In the rows, zero is written as 128.
Each path below is one point turned by a fixed rotation once a step. After each direction that follows a path, write how fast that rotation turns it, in degrees each step (0 if it stays still).
Each turn is a multiple of 5 degrees from 10 to 175, or 0.
Each row of a path follows its step; steps can be skipped.
Path 1:
step 2: [130 137 130 123 120 135 133 133 127 129 119 112 128 124 127 128 133 133
 132 121 128 136 120 122 127 112 123 139 135 131 121 129 125 124 127 133
 110 134 122 140 124 123 127 130 123 135 126 131 116 126 134 133 128 116
 133 122 128 137 129 126 126 125 128 124 124 128 142 125 130 116 134 123
 130 124 117 124 131 124 138 128]
step 8: [138 121 134 115 131 124 125 117 131 135 123 118 121 131 133 117 127 132
 127 121 130 124 120 125 120 111 132 139 124 125 137 122 128 132 118 134
 121 126 118 128 129 123 130 123 117 125 126 137 126 132 135 124 124 131
 136 123 124 131 132 131 120 128 124 137 142 132 141 130 132 127 117 128
 134 124 122 130 124 125 137 121]
step 9: [137 137 130 126 130 128 128 115 126 126 124 111 122 118 124 129 135 136
 127 122 128 140 127 133 129 118 123 138 136 125 125 125 123 134 120 131
 125 129 127 133 113 130 132 135 131 122 124 129 128 128 131 134 134 126
 119 135 116 129 120 134 120 136 124 121 126 137 144 138 128 121 124 132
 123 138 135 127 128 118 126 129]
step 10: [132 127 124 123 132 132 139 123 129 128 121 123 119 130 135 131 135 139
 126 131 116 129 120 126 130 116 128 129 132 117 130 129 128 127 138 124
 129 126 126 130 132 120 123 132 127 124 130 125 124 121 139 140 139 136
 129 123 117 139 124 133 120 119 134 133 135 138 145 124 127 124 128 120
 131 119 116 117 135 126 128 128]
step 18: [145 133 117 123 128 131 130 123 128 122 113 113 117 121 125 131 125 129
 132 123 126 142 120 123 131 123 131 132 126 130 134 132 134 124 124 135
 119 135 123 127 141 122 133 130 126 115 131 130 122 119 132 133 130 127
 136 122 122 128 137 128 128 126 119 137 131 127 136 129 131 127 126 123
 128 113 129 125 126 117 130 135]
step 21: [138 119 135 121 129 128 135 122 140 125 120 123 119 119 130 130 121 134
 124 124 128 135 127 134 125 117 126 140 125 139 135 127 132 129 117 134
 120 129 124 119 122 125 131 134 124 126 126 142 121 127 140 123 123 133
 137 145 127 144 131 126 126 129 126 131 130 128 135 125 129 127 120 133
 130 125 124 118 133 127 135 124]
step 22: [133 135 122 134 139 129 137 123 133 125 129 117 120 115 125 135 131 131
 126 133 126 145 127 128 124 121 130 129 135 136 131 136 128 128 123 127
 127 134 125 140 127 133 137 133 131 129 126 134 127 139 139 138 138 116
 119 134 115 132 129 133 123 129 124 131 126 140 134 123 131 110 130 126
 129 132 128 130 130 125 123 125]
step 23: [132 123 128 120 132 135 132 131 137 123 123 111 121 117 129 128 131 138
 128 129 119 128 122 133 131 114 127 122 131 123 131 121 136 126 132 131
 128 127 125 131 135 128 121 131 124 116 127 135 129 122 131 136 132 126
 140 126 127 139 136 125 119 115 134 131 127 129 124 126 126 116 130 119
 134 115 118 119 116 126 124 128]
[126 128 128 125 128 128 127 127 129 129 127 127 130 125 129 130 126 129
 127 129 127 130 129 128 128 128 130 127 124 129 126 130 129 127 129 128
 129 129 125 127 130 129 129 129 130 127 129 128 128 128 129 128 129 128
 128 130 127 129 130 130 131 127 129 130 126 125 126 130 127 126 126 130
 127 128 125 129 128 128 125 128] | 10
[128 130 126 127 126 128 129 129 130 128 128 128 126 127 127 127 126 131
 128 128 130 127 126 127 129 128 126 130 125 129 127 127 127 128 130 129
 127 129 131 127 128 129 127 130 129 129 129 128 126 125 126 127 129 130
 129 126 127 128 127 128 129 127 126 130 129 131 125 129 127 128 129 128
 126 127 124 127 128 128 130 128] | 135
[129 127 129 127 128 128 130 129 127 129 129 127 131 128 130 128 129 130
 126 128 131 129 127 129 130 129 126 128 128 128 128 129 126 127 124 130
 128 127 130 130 125 128 129 130 129 128 129 127 126 129 130 129 128 128
 128 128 127 125 128 126 130 128 129 127 127 128 128 126 125 129 130 130
 128 129 128 128 129 132 126 129] | 145
[128 127 128 130 132 128 126 129 127 128 128 129 129 129 127 127 127 129
 127 129 128 128 128 127 128 128 128 129 126 131 128 130 129 130 129 130
 129 129 128 129 127 129 128 127 125 130 128 129 128 125 130 127 126 128
 127 127 129 128 129 129 130 128 126 128 127 126 130 130 123 128 128 128
 130 128 129 127 127 127 130 125] | 55
